Rotation paths and how fast each direction turns (degrees each step):
Each turn is a multiple of 5 degrees from 10 to 175, or 0.
Each row of a path follows its step; steps can be skipped.
Rotation 1:
step 0:  -9 -35  12  -2  -3  18  27   9   9  23  38  -8 -26 -19  37  11 -52  -1  11  18 -30   8  13  10  43  -1 -22 -27 -19 -40 -11 -33  19  45 -15  11 -39
step 1: -37 -40  43  12 -21  20   5 -42  39  42  15  -7  19  -6  23   0 -17   0 -30  36  -1  -2  12  -3 -45  25  10 -21 -11 -41  10  -4   7  22 -15  33  -2
step 2: -30 -44  39 -27  -5  21  37 -12   8  24   3 -14 -41 -24   8  12   5   9 -14  -6 -15  31 -38  35 -41 -14  19  33   0 -28 -21 -23  11  -6  33  24  16
step 3: -12 -42  21  43 -10   7 -31  19  -9  31  -7 -30 -29 -23   7  45  16  24 -22  35 -36 -21 -36  19  -7  24 -37  29 -11  12  -7 -12  -2   7  40  20  -3
step 4: -21 -10  -4  20  13  -2 -24  20  50  51  -3 -24 -55   8  31 -25 -15 -25  18  17 -11  -8 -11  26 -26   0 -33  25 -15  14 -35 -19 -29  -1 -19  12 -28
step 5: -58  -8   7 -14  11   5 -36 -10 -30  13  12 -19 -28 -11  34 -18 -39  -6 -36 -18  -4 -14   2  52  -9   5 -26  21  14   7  14   6  11  27 -46  38 -23
step 6: -15  -5  13  12  24  -8  17 -12 -31  15  14   6 -40 -38  22 -17 -46  28  15  32 -37   8 -20  -8 -28 -17   7 -27  27   0  -3 -27  13  56 -11  33 -31
step 7:  -3 -23  -4   1  15  33   1 -25  28  57 -11  -9   1 -60  11 -16 -24  59 -30  49  -5 -12  -2  12  -7  20  24  12   2 -26   7 -18  12   7 -22  -9 -14
step 8:   2 -39  -3 -10 -15  14  -7  -2   7  32  15  -4 -53 -19 -20  20 -14   0  28   6 -18  -2 -12  31 -13  37  50  43 -19 -62 -22  -1   8  22 -14  32   4
step 9: -28 -26  19  -2  34  -3  -7  14 -30  31  10 -32 -32  -9   4  37   4  -5  -2  63  26  10 -24  11 -30  40 -23  12 -34 -19  16   9 -25  12  -5  34  26
  9 -10 -11   8  -4   7 -11  15 -11  -2   7   4  -7   6   0   6   6  -3   7  -1  16  -6  -4   7  -4   0 -16   7 -13  -1  -9  -8 -10   0 -16  -9  10
70
 -5  -7 -11   4  -2   8   0  -2 -14  -1  15  -2   0   0   9  11   1  -5   4  -3 -19  -4  21  -2   4  -8   3  21   6  -6  12   1   7 -10   3  -7  -4
140
  4  11  -2   9  10   4 -20   5  -2 -14  -8   9  -9  -1   7  -6  -5  14  -7  -2  -8   4   6   9  -8   0   9   5  14  16 -10  -1  -7  -4  -8   5 -11
40
 -3  -2   8   3  -5   6 -24 -16  -5   0  -2   1  10   7 -12   6  11   3 -18   9   0 -12  -9  -1  -1   5  -6  -1   3  -1  18   8   3   2  -9  -6  -8
175
 -9   3   3   2  10   1 -18   0   8   5  -9   1   3  -3   0  -4  22   0  14  -5   4  -3  17   0  16   2   3   0 -11 -11  -6 -14   7   7   3   6 -10
95
-16   0   5   6   0 -14  -2  -1  13   5  10  -8  -9   4   0  14  17   8   7  -3   1   4  -3   9   7  -3   1   5   6  13   2  16 -20  -3   6  -4   8
55
Rotation 2:
step 0: -20  39  17   0 -46 -13  63   6 -18 -18  14  15  -8  -7  41  -7  23  15  -3  40 -24 -37  37  -1 -20   2 -21   9 -31  -5  18   4  -3 -32  -4  17  33
step 1:   3  48  -2 -26   7   1 -11  -5 -19  -6  12  13 -39 -55 -58 -12  -8 -21  -4 -29  21  -8  10   2 -32  10  12   2 -33  22 -41  -6  17 -41  -6 -19  24
step 2: -15  25 -13  28   7  21  -7 -24  -9   5  35  -3 -50 -25   9 -10 -15 -10 -25   6 -20 -31   8 -16  17 -19  36  -1 -33 -21  37 -27 -57  18  15 -11 -45
step 3:  -4  22  29  15 -18  -8  24   2 -11 -19  16  -4  -5  27 -13 -17 -35 -39  42  54  19 -14  63  -3 -24  -7   9 -21 -10  40  15  45  -4   0   0   4 -11
step 4:  36  -9 -13   6   4 -30  17 -19  46  28   5   0 -39 -24  -4   5  11  -7 -27 -18 -24 -19  13 -40 -64 -14   9 -31 -22  32 -23  12  -7 -18 -28  -2  19
step 5:   2  29  10 -15   5 -44 -38  14 -27   8  11  32 -31 -12  -9  11 -13   7 -47  31  -6 -16  14  39  19 -27  16 -50  -7   4  23 -13 -13  41 -17 -40   1
step 6:  31  31  24  -4 -23 -20   2 -16 -20  25   5 -44 -21  38   2  20 -23  15  15  33   9 -43  34 -18   1  10  -4 -15 -16 -47   3  11   8 -48 -23  16 -29
step 7:  15  27  31  10  24 -15  23  24 -15  17  36  -1 -22 -36 -19   4  19 -16 -52 -30 -11  28  45 -33   1   7  11   8  13  32  -5  35  32  -7 -28  25 -14
step 8:   8  -4   1  15   6   9  28  19 -14   4  -4  12 -41 -30  37 -10  32  -4 -31  40   3 -53 -20  42   7  -2  57 -31 -27  -1   7  -3  30 -10  -4 -20 -20
step 9: -28   3  10 -28   2 -22 -15 -36 -35 -25  20 -48 -41  10   5  16 -35 -50 -34  41  26  -8   9 -14  -4   3 -26   0 -22   6   4   7  34 -29  17  -5  10
  2  -1  10   2 -16 -16  -2  -4  -2  -6 -10 -10   6   1 -16  -1   6   3   1 -12   2  -7   4 -12  -9 -13  -2  15   0   6  -5  15   6  -9  11  10   7
120
 12   1 -16  12  -9   1   4  -2   1   0   2 -15   7  -2   4  -1  -7   7  -2 -11   4  -9 -12 -14   4  16   7 -21  -2   3  10  -3   0 -10   8  -1   7
160
 -5   3   1  -4  14  -5  -6 -18   2   4   9  -6  10   6  -3   5   4   2   8   6 -11  -8   5  11 -10  13  10   4  17  10  -3  -6   3 -21   5  -8   0
135
 -5   0   8 -13  11  19   6  -1   4 -20  -6   2  -6  -5  -8  -6   1  -2  -6   5   0  -1  -8  -8   2   4   5   2   2  -7  13  13 -16 -14   4  -4  14
40
  7   2 -17   0   8 -16 -21   1  -2 -19  -5  -1  -5   4 -10  -4  -6  -3  -5  10  -2   0   2  -5  12   1   1   8  -6 -16  -7 -15  -2  -6   6  -2  -5
95
 -8 -16 -12  10   7  -1  -2  -8  12 -10  -2 -11  -5   2  -1  -3  -9 -17   6   8   4  -7  -7  -3 -15 -15  -3  -8   7  12   2   6  -3  15   4  -6  -4
55
Rotation 3:
step 0:  21 -40  25  49   0  -2  23 -24  40 -35   0 -14  -4   0  -8  35  20  38   0 -16  31  10  -4  16  -8   8   6 -22 -11  19  16  25 -32  -5  28 -24 -12
step 1:   0  -5   9 -20  42   9  34   0 -37 -17  -8  14  23  -5  -8   4 -20 -53  10  -6  12  26 -22  26 -17 -17 -39  18  -1 -45 -14   0 -21 -33   9  -1 -14
step 2:  19 -20   4   4  34 -14 -56  -6  37   1 -15  -5  14 -16   5   7  29   6  42 -19   1  46  14  -7  19  29  25  -4  16 -13 -17 -32  -3  19   4 -16 -32
step 3:   0 -12  19  52   6 -13  20 -25   1 -29  -3   5  21 -20  33  16  -6 -12 -19 -13  35 -15   7   8   5   6  -9 -27 -17  -4  45   9 -41 -41 -27  29 -14
step 4: -22   9 -15  27  21 -22  -1   9 -27  17  -8  11 -16  13 -24  27  -1 -19  32  -2  13  28  20  33  23  -5 -33  19  28 -25 -50  16 -10 -21  21 -32 -23
step 5:  26  36  11 -14  22  -4 -39 -14   0 -14  -1  17  24   1   5  16  22  -7  26  -6   9  -8  30 -25  10  30   8   8 -37 -14  28 -57 -45   9  11   8 -16
step 6: -14   2  24  22  -9   4   7 -15  10   0  -5  19 -29 -63  19  50  -5  12  -8 -42  34   2   8   8  13  -3 -32 -26   5  21 -15  41 -22   2 -11   7 -12
step 7: -10  -4 -28 -16  17 -11  11 -34 -36 -40 -11  21 -21  45 -31  -7  10 -25  -4   4   3  19  -7  12  27   2 -27  12 -22   8 -19 -16 -38 -13  22 -25 -44
step 8:  47  13  40  17  36  24 -18 -14  22  21   4   7   4 -42 -37  11  27  17  16 -29   5  -8  -2   5 -31   3  -3  -2 -24 -29  -4 -25 -27  28   0 -27  -8
step 9:  -9 -43  20 -23 -11   1  22 -32   0 -42 -31 -24  -9 -51  36  29 -16 -28   2  -7  20  11 -11  15  18  12 -18 -24   3  19  -3 -13 -21 -26  23  -1  -5
 -1  -1 -11 -12  -2 -14   6   2  -3  -8   1   5 -31  -5   2  -9 -13 -12   3   1  -2   5   6   1  -4   1   4   5   9 -18  -6   4   1  -5   6   2  -5
130
 10   4  -7 -13 -10  14  13  -4  11   2  -8   2  -4  -7 -13  -1   6  -2   8   7  -4   8  -9   3   8 -13   4   8  -3   6   9  14 -19  12  -2   2  -6
45
 18   7 -12   9 -11  -5  -5   6  16  -4   1   6  -4   4  -6  -1  11  -6  -4  -6   5  10   7  -6 -16  -1   1 -21  -5  -6   6 -12  -4   5   0  -1  13
130
 -9 -14 -10  15 -15  -2   1  -3   1  -9   8  -3   1  -2 -13 -13  -2   4   2 -21   6  -2   0   5   7   0   4   5  -6  11  -8   2  -4  -6   2  23   4
110
  6   6   1  15   9 -12  10  -8  -9   7   8 -21 -11   5 -13  -6   2  -1  15  13  11 -13  -1   6  -3 -11   6  -4  -5   3   1   0  -4  -4   2 -10   6
95
  6  -2  -2  -3  -6   1   6   1 -11  -3   5 -13   0 -15  -9  -4 -10   8 -18  -9 -14  -1  -7  -1 -10  -3  -4  -8   1   8   1 -13  -2   9  17 -11 -14
35
